[[122 135 126 146 107 156 104 119 149 139 142]
 [113 138 111 124 133 125 135 136 150 127 136]]
->
[[113 138 111 124 133 125 135 136 150 127 136]
 [122 135 126 146 107 156 104 119 149 139 142]]

[[115 141 141 131 125 125 124 124 124 133 132]
 [137 120 120 135 120 120 120 121 122 137 134]
 [156 103 102 132 123 124 123 118 118 140 136]
 [141 114 114 127 130 130 130 124 123 134 131]]
->
[[141 114 114 127 130 130 130 124 123 134 131]
 [156 103 102 132 123 124 123 118 118 140 136]
 [137 120 120 135 120 120 120 121 122 137 134]
 [115 141 141 131 125 125 124 124 124 133 132]]

[[143 122 140 105 135]
 [114 147 129 153 109]
 [118 137 135 146 114]
 [125 132 120 145 124]
 [121 127 120 142 124]
 [120 125 119 143 126]
 [115 130 115 144 125]
 [110 130 119 144 128]]
->
[[110 130 119 144 128]
 [115 130 115 144 125]
 [120 125 119 143 126]
 [121 127 120 142 124]
 [125 132 120 145 124]
 [118 137 135 146 114]
 [114 147 129 153 109]
 [143 122 140 105 135]]

[[122 147 127 116 153 129 133]
 [132 133 122 135 124 133 136]
 [123 140 124 119 144 113 133]
 [122 129 127 135 134 138 124]
 [121 127 128 137 118 125 134]
 [119 138 122 135 139 130 122]
 [130 128 140 117 132 123 127]
 [130 126 110 128 150 139 126]
 [120 124 134 138 116 129 127]]
->
[[120 124 134 138 116 129 127]
 [130 126 110 128 150 139 126]
 [130 128 140 117 132 123 127]
 [119 138 122 135 139 130 122]
 [121 127 128 137 118 125 134]
 [122 129 127 135 134 138 124]
 [123 140 124 119 144 113 133]
 [132 133 122 135 124 133 136]
 [122 147 127 116 153 129 133]]

[[134 139 132 132 125 136 125 142 123]
 [142 137 142 120 129 128 125 133 134]
 [106 111 109 133 132 131 115 138 118]
 [117 132 126 124 125 115 112 135 118]
 [122 135 140 149 133 139 126 129 126]
 [133 141 120 131 137 133 133 133 132]
 [131 117 124 131 131 134 126 119 137]
 [126 107 113 137 134 128 121 129 139]]
->
[[126 107 113 137 134 128 121 129 139]
 [131 117 124 131 131 134 126 119 137]
 [133 141 120 131 137 133 133 133 132]
 [122 135 140 149 133 139 126 129 126]
 [117 132 126 124 125 115 112 135 118]
 [106 111 109 133 132 131 115 138 118]
 [142 137 142 120 129 128 125 133 134]
 [134 139 132 132 125 136 125 142 123]]

[[138 115 150 122 129 139 129 117]
 [135 114 150 125 132 137 134 117]
 [136 115 150 121 131 133 128 118]
 [134 115 149 124 132 129 129 119]
 [138 115 150 121 129 139 129 117]
 [136 115 150 123 131 135 129 118]
 [136 115 150 123 131 134 129 118]]
->
[[136 115 150 123 131 134 129 118]
 [136 115 150 123 131 135 129 118]
 [138 115 150 121 129 139 129 117]
 [134 115 149 124 132 129 129 119]
 [136 115 150 121 131 133 128 118]
 [135 114 150 125 132 137 134 117]
 [138 115 150 122 129 139 129 117]]

[[145 136 120 109 123 145 127 114 126]
 [112 107 145 142 142 126 132 150 120]]
->
[[112 107 145 142 142 126 132 150 120]
 [145 136 120 109 123 145 127 114 126]]

[[101 113 130 153 147 103 128 141 106]
 [ 99 137 125 115 151 157 139 125  99]
 [140 130 144 110 145 157 100 119 103]
 [123 113 115 130 149  99 139 114 103]
 [108 100 136 111 156 111 105 143 127]]
->
[[108 100 136 111 156 111 105 143 127]
 [123 113 115 130 149  99 139 114 103]
 [140 130 144 110 145 157 100 119 103]
 [ 99 137 125 115 151 157 139 125  99]
 [101 113 130 153 147 103 128 141 106]]

[[110 121 102]
 [124 136 120]
 [112 132 130]
 [116 120 143]
 [122 126 122]
 [138 142 123]
 [124 141 114]
 [128 143 118]
 [133 124 124]
 [151 120 137]]
->
[[151 120 137]
 [133 124 124]
 [128 143 118]
 [124 141 114]
 [138 142 123]
 [122 126 122]
 [116 120 143]
 [112 132 130]
 [124 136 120]
 [110 121 102]]
---
[[149 142 124 141 102 122 115 130 113 148]
 [108 114 133 117 154 135 139 126 142 108]
 [106 113 132 114 155 133 142 126 145 108]
 [120 121 130 125 141 131 131 128 132 117]
 [151 144 123 139 101 123 116 129 113 150]
 [140 136 125 135 113 124 120 129 119 138]
 [110 115 132 118 152 134 139 126 141 110]
 [137 133 125 133 119 127 122 129 121 134]
 [150 143 125 141 101 123 114 130 113 148]]
->
[[149 124 102 115 113]
 [108 133 154 139 142]
 [106 132 155 142 145]
 [120 130 141 131 132]
 [151 123 101 116 113]
 [140 125 113 120 119]
 [110 132 152 139 141]
 [137 125 119 122 121]
 [150 125 101 114 113]]

[[141 113 133 115 141 126 139 127 130 132 138 134]
 [130 106 134 111 121 125 120 125 121 129 129 138]
 [128 105 125 142 116 127 127 122 132 131 116 121]
 [121 149 131 137 113 123 109 136 126 111 127 118]]
->
[[141 133 141 139 130 138]
 [130 134 121 120 121 129]
 [128 125 116 127 132 116]
 [121 131 113 109 126 127]]

[[120 128 121 119 118 126 131 140 122 137 120 117 132 116 135]
 [122 132 116 110 112 130 132 136 129 133 131 136 146 131 151]]
->
[[120 121 118 131 122 120 132 135]
 [122 116 112 132 129 131 146 151]]

[[124 146 139 150 130 132 130 131 142 124 140 130 128 129 127]
 [133 141 139 142 135 121 122 126 147 126 138 117 122 126 129]
 [131 108 118 110 125 126 128 124 100 134 113 133 125 126 128]
 [126 119 122 113 120 121 120 119 131 138 122 132 119 120 120]
 [129 119 113 107 122 133 134 125 136 130 124 132 125 127 130]]
->
[[124 139 130 130 142 140 128 127]
 [133 139 135 122 147 138 122 129]
 [131 118 125 128 100 113 125 128]
 [126 122 120 120 131 122 119 120]
 [129 113 122 134 136 124 125 130]]

[[137 139 137 102 137 134 131 133]
 [135 116 149 127 132 133 117 121]
 [118 135 132 105 144 122 139 118]
 [109 143 117 142 121 130 150 108]
 [120 127 136 118 140 137 119 115]
 [115 128 140 109 124 132 127 119]
 [118 135 135 120 129 125 143 117]
 [130 127 144 123 130 133 120 115]
 [121 126 132 111 125 135 132 116]
 [129 156 111 112 128 152 124 128]
 [128 120 149 115 136 136 120 122]
 [126 124 146 116 131 128 130 118]]
->
[[137 137 137 131]
 [135 149 132 117]
 [118 132 144 139]
 [109 117 121 150]
 [120 136 140 119]
 [115 140 124 127]
 [118 135 129 143]
 [130 144 130 120]
 [121 132 125 132]
 [129 111 128 124]
 [128 149 136 120]
 [126 146 131 130]]

[[111 109 146 118 116 119 111 117]
 [104 126 107 142 149 145 139 103]
 [105 111 112 113 114 149 153 151]
 [113 102 118 116 136 151 153 151]
 [109 152 117 105 122 132 148 104]
 [124 115 121 137 114 155 104 105]]
->
[[111 146 116 111]
 [104 107 149 139]
 [105 112 114 153]
 [113 118 136 153]
 [109 117 122 148]
 [124 121 114 104]]

[[146 137 113 132 110 108 138 107 101 131 116]
 [121 140 118 134 138 134 125 118 130 142 144]
 [113 131 122 119 128 137 121 114 129 139 134]
 [136 139 108 144 130 113 131 119 114 126 133]
 [112 139 121 126 124 145 140 125 135 128 135]
 [121 133 115 141 140 126 124 131 131 122 141]]
->
[[146 113 110 138 101 116]
 [121 118 138 125 130 144]
 [113 122 128 121 129 134]
 [136 108 130 131 114 133]
 [112 121 124 140 135 135]
 [121 115 140 124 131 141]]
